Where one turn sends some rows of the set: a few examples, then the rows asked:
tos: [ -0.9   3.7 -11.5 -29.3   9.0   3.4  -2.8  -4.0  -2.0  -1.8  -0.9   4.0
  -0.5   2.4  -3.5 -21.3  20.2  -2.1  28.8  15.9]
fek: [-21.1   6.8  -7.8 -25.1   6.3  -3.8  -0.2   3.4   2.3  -8.4 -11.3  25.6
   6.3  -3.7 -10.8 -11.7  21.3  -3.4  26.8  18.8]
veza: [  1.0   6.8  18.1   5.8 -12.9  26.1   3.3   2.3   0.9   3.2 -12.5   9.1
  20.8   8.6  16.3   3.3  18.5   7.4  10.2  -9.8]
git: [  3.9  -2.8  22.2  -8.9   1.9  10.1  14.2  -1.2  -5.2 -19.6  -3.6  28.9
  -0.7   7.1   4.8 -10.7   9.9  -1.6  15.3   3.8]
vokob: [  3.7   0.9 -18.7   1.1  -2.3   2.0   3.1   2.0   0.6  -0.6 -10.3  21.2
 -25.3 -10.6 -18.0   9.9  13.4  15.4  -8.4   2.7]
suv: [ -3.2   3.5   6.7   2.8  -7.3   3.5  -3.0  27.9  -4.6  10.7   3.7  13.0
 -12.4 -17.6 -10.4  15.7   3.4  23.0  13.8 -11.9]
tomad: [  9.9   2.1  24.4  -8.2  -6.9  13.8   9.0   3.7  -3.0  -8.9   9.1  23.8
  -4.0  12.1  -3.3 -15.9  17.2  -1.1  20.3  -0.9]
Kazag: [  1.1   4.4  20.6 -10.5  -3.4  17.7   9.2  -6.2  -2.0 -21.0  -2.3  24.1
   2.4   1.6   2.2 -12.7  18.1 -10.5  20.3   2.6]
Nud: [-12.4   2.8   4.9   7.5  -9.5   0.0  10.9  14.3  -9.8   7.9  12.4  13.8
   0.6 -17.9 -11.4  16.7   3.5  15.0   5.2 -16.3]
muzos: [  2.6   0.6   6.6  11.4 -18.5  24.7   8.9  -0.6  11.4  -4.2  -8.9   3.3
  12.2   9.0   9.5  -0.7  21.9   8.6   2.8 -15.9]
Sisuk: [-20.8  12.1 -13.9 -10.8 -10.4  15.5  -4.5   8.1  17.8   6.5 -19.3  -9.5
  18.5  -1.0   3.5   9.2  23.5  13.2   8.3   5.7]
vevab: [-19.7  13.2 -11.5  -8.9  -7.4   8.4  -7.6   2.6   1.8  15.7 -28.9   2.8
  19.9   2.8   7.1   1.6  23.1   6.0  19.0  12.8]
sarob: [  0.6 -12.3 -13.3  -0.7   1.4  -5.0   1.6  11.5  -7.3   6.5  -4.0  23.6
  -6.1 -11.0 -18.1  11.7   9.1  28.2   0.4  -5.7]
vod: [-17.8   9.5 -15.6 -12.7  -4.3   3.1 -11.7   8.0  16.6  18.5 -24.1  -0.4
   9.9   9.2   2.6   3.5  19.9  10.8  15.8  13.3]
gipa: [ -0.7  -7.7 -17.1  -2.1   1.0  -3.2  -5.5  20.0  -3.6  14.7  -4.3  14.5
 -18.4 -12.6 -11.6  11.2  14.6  20.4  12.9 -15.5]
Tav: [-14.9   9.0 -13.8 -15.2  -1.0  14.9  -8.6   5.1   4.4  15.5 -22.9   0.7
  23.2   3.3   9.2   7.1  29.2  10.6  14.5   3.1]
kikov: [  3.5   4.1   9.3  13.4 -18.2  17.0  -0.4   6.1   8.3  15.2 -12.0   8.6
  12.4  19.1   9.0  -2.4  18.9  11.7   9.8 -11.3]
bakug: [  4.5  -7.4  12.4 -14.3  -2.4  15.0  14.7  -1.7  -1.1 -23.7  10.2  18.6
   2.0   2.1  -5.0 -14.7  23.0  -1.2  17.7  -6.2]
dudo: [ -9.9   9.1 -11.1 -16.4  -0.5   6.4 -10.5   6.1   3.8  17.8 -12.8 -10.8
  20.4   3.8   7.6  -4.7  13.7  14.5  23.6  11.7]
pil: [ -8.4  20.8  -1.5   0.9 -27.4   4.2  10.4  11.3   1.5  -5.0   2.8  14.3
 -23.0 -15.7 -18.3   4.8   2.4   3.0   9.3   6.6]
pud: [  0.6 -13.8 -20.8  -9.8  -7.9  -6.8   7.5  14.8 -11.2  14.2  -2.9   8.9
  -8.4  -3.6  -6.5  11.0   6.4  23.9   8.3 -11.6]
gaz: [-11.1  -8.3 -21.0   0.0   0.9  -6.9   7.3   7.4  -6.5  13.6  -1.8   8.3
  -5.6 -11.5  -6.6  18.3  10.4  15.5   0.0 -15.8]
ser: [-19.1   3.7  -8.0 -36.5   5.8   5.4   1.8   7.1   6.3 -12.7  -1.1   6.3
   8.6  -8.9 -11.1  -5.5  23.9   4.0  22.8  15.1]
Sanav: [-18.4   7.0 -17.9 -26.6  -0.8   4.8  -3.4  10.4  16.0  13.5 -11.6  -0.8
  21.5  -2.6   5.1  -0.9  12.4  18.5   8.4   3.4]
volo: [ -8.7   3.4   6.2  -0.6 -21.9  -2.0   9.7  22.7  -8.7   7.0   7.4  12.1
   0.1 -13.8 -12.8  11.6  -5.0  22.3  15.1  -5.6]
popi: [ -1.8   1.8 -17.6   0.9  -3.0  -2.4  -3.3  10.5   6.7   0.5  -8.9  17.4
 -34.5 -15.5 -15.1   5.5  12.9   4.5  10.8  -4.1]
zeg: [-12.0   6.2 -22.7  -6.5   0.8  -2.5   8.7   0.1  -0.1   0.4  -2.4  10.6
 -26.5 -16.0 -13.2  13.1  13.4  -0.5  -2.9  -1.2]
nuru: [-13.4  17.3   3.0   1.2 -10.1   4.0  12.2   7.0  -3.2  -5.9  11.7  16.0
 -19.8 -22.3 -17.6  11.2   6.2  -0.7   2.5  -1.4]
lafo: [  2.1  10.1   9.8  10.4 -17.7  22.9   3.5  -1.3  -6.0  10.7 -16.9  10.8
  15.7  11.8  13.4  -3.8  24.1   4.4  11.4  -7.1]
dosod: [ -4.6  12.8   7.5   5.3 -10.6   4.4  -1.1  18.2   5.4  -3.6  -0.7  16.8
 -28.8 -20.4 -14.5  10.5   1.2   7.9  10.9  -0.9]
vepir: [ -5.6  12.5   6.5   5.3 -20.8  19.3   5.1   5.8  18.2   7.7  -5.7   5.1
  22.1   2.7  10.8  -4.3   7.5  14.3   1.5 -12.5]
sez: [  5.4  10.5  12.8   6.0 -10.0  25.7   7.2   6.1  -2.0   8.9 -13.3  11.3
   9.6  15.7  16.1   4.5  21.1  12.5  -0.7  -7.3]
bef: [  6.8   9.2  11.1  -8.0 -12.5  18.3  14.9  -3.8  10.4 -15.4   9.4  22.2
  -1.1   1.8   0.1 -22.5  14.0  -3.4   6.6  -8.9]
lovap: [  2.0  13.2  11.9  11.3 -17.9  19.0  -2.0   0.8   6.1   9.7  -7.3  -3.9
  17.5   7.9  12.0  -8.3   7.5   8.0  17.3  -1.2]
Kula: [  7.4   3.1  20.0 -11.8  -2.8  17.4  11.3  -4.7 -15.5 -10.7  -1.8  22.1
   0.8   6.5   5.0 -14.4  20.5  -5.3  20.8   3.8]
gofeb: [-19.5  19.8 -17.3 -10.1  -6.0  11.9  -7.3  10.4   5.6  19.7 -21.2   7.9
  16.4   4.4   0.2   3.2  32.5  11.4  10.7   7.8]
Fut: [ -8.1   5.5   4.4   3.4  -9.4   0.6   1.5  19.7  -5.7   4.7   4.5  23.3
  -0.1 -19.9 -23.8  14.0   4.1  26.4   4.6  -0.6]
Kise: [-14.0   6.4  -1.4 -31.5   7.0   2.4   0.4  -0.8  -7.2  -5.8 -14.1  14.2
   5.4  -2.7  -1.2  -9.6  19.6  -4.1  27.6  23.2]
nat: [ -6.4   3.5 -13.7 -39.5   8.0   4.3   6.5   0.1   8.0  -9.6   3.5  15.8
  -1.4  -3.9  -5.2 -19.1  18.9   1.2  13.2   7.5]
fotu: [ 11.2   9.0  11.7  -1.9  -9.1  16.1   5.6  -8.9   0.2 -10.6   4.9  10.8
  -3.0   6.8   1.5 -25.0  14.4  -7.9  22.3   3.1]
gilo: [-11.3   7.6   0.2 -34.7   7.0   0.0  -2.0   6.1   4.8  -5.8  -3.6  14.8
  -6.5   2.9 -10.6 -10.8  18.2  -1.6  26.0  23.7]
Bogos: [-14.5   6.4 -10.6 -30.9   8.1   6.4  -3.1  -3.4   1.9  -8.9 -12.6  15.9
   5.2  -3.8  -5.1  -9.6  29.1  -7.6  25.5  15.5]
Tamif: [ -5.6  18.3  -1.1   5.3 -12.9   7.8   2.7  10.3   2.5  -2.5  -1.3  21.4
 -19.2 -19.0 -24.3  12.0   8.9  14.3  -4.5   9.2]
ras: [  0.3   3.5 -28.6  -8.3 -13.2  -0.3   9.1   3.9  -0.7   2.5  -7.8  11.2
 -31.6  -5.6 -12.8   4.0  13.9   5.1   2.7   0.8]

vod goes to kikov
Nud goes to nuru
Now find these:
fek goes to gofeb
veza goes to Kazag
Kise goes to vevab
Fut goes to Tamif
Sisuk goes to muzos
Sanav goes to vepir
volo goes to pil
dudo goes to lovap
suv goes to dosod

